In the data rows, 128 means zero.
Here are some points:
[217 162 116 112 102 118 110 103 120 114 107 200]
[113 120 125 229 105 108 112  85 120 117 106 199]
[112 120 113 167 107  95 122 188 159 129 106 120]
[109 120 145 154 104  97 126 176 166 128 108 117]
[255 168 113 108 104 109 112 101 124 194 114 119]
[112 121 111 135 107 141 107 116 142 169 106 111]
[105 121 115 108 238 255 224 126 130 117 106 116]
[102 120 116 103 142 140 116 108 121 116 186 120]
[114 129 124 107 107 105 119 255 160 127 106 114]
[109 121 114 121 119 168 112 103 114 114 108 187]
[234 161 116 113 107 100 112 110 127 177 110 118]
[125 135 126 106 109 105 116  91 116 154 120 119]
[108 119 113 110 255 255 139  90 119 124 108 118]
[106 121 116 110 255 255 113 183 142 192 110 119]
[107 120 115 173 109 102 140 184 146 118 110 118]
[218 162 114 108 109  99 123 255 187 131 107 119]
[108 120 115 111 232 242 141 255 181 123 107 119]
[106 121 157 111 109  96 113  95 119 154 115 119]
[112 128 141 105 109  98 141 101 119 117 107 122]
12 more points follow, each with its number after it:
[106 119 114 106 236 255 114  98 117 116 108 213] 0
[110 120 117 255 103 100 235 127 137 124 107 115] 1
[108 123 115 127 101 152 108 112 119 114 107 136] 2
[107 122 152 146 104 109 111  99 116 116 150 117] 3
[112 120 111 128 106  99 182 100 127 122 105 115] 4
[231 161 112 112 102 112 112  92 118 116 108 189] 5
[108 119 113 112 193 159 113  93 116 114 114 122] 6
[110 121 113 108 224 199 114  87 111 116 207 120] 7
[102 120 119 165 111  96 185 166 132 118 107 122] 8
[104 119 117 110 135 152 110 109 113 118 205 117] 9
[103 121 118 180 107 116 113 102 119 114 191 118] 10
[102 120 114 105 129 128 114 111 120 114 122 121] 11
Which three of these numbered points are nearest to each point below, ignoring the 2 directions in which the first points spread most? Their numbers follow each, nearest first.
[233 166 116 105 113 100 115  97 121 122 189 118] > 7 5 9
[255 164 115 109 110 102 128 105 118 115 109 120] > 5 6 11
[103 122 157 139 109 108 112 109 121 115 160 117] > 3 10 11
[105 120 113 109 114 107 111 102 116 118 114 121] > 11 6 2
[104 120 114 105 125 123 126 108 114 114 108 115] > 11 6 2
[246 159 117 103 111  95 204 102 117 115 106 120] > 5 4 6
[115 121 183 131 105  98 111  86 116 133 180 119] > 3 9 10
[110 120 117 193 110 106 113  93 117 118 108 213] > 0 2 8
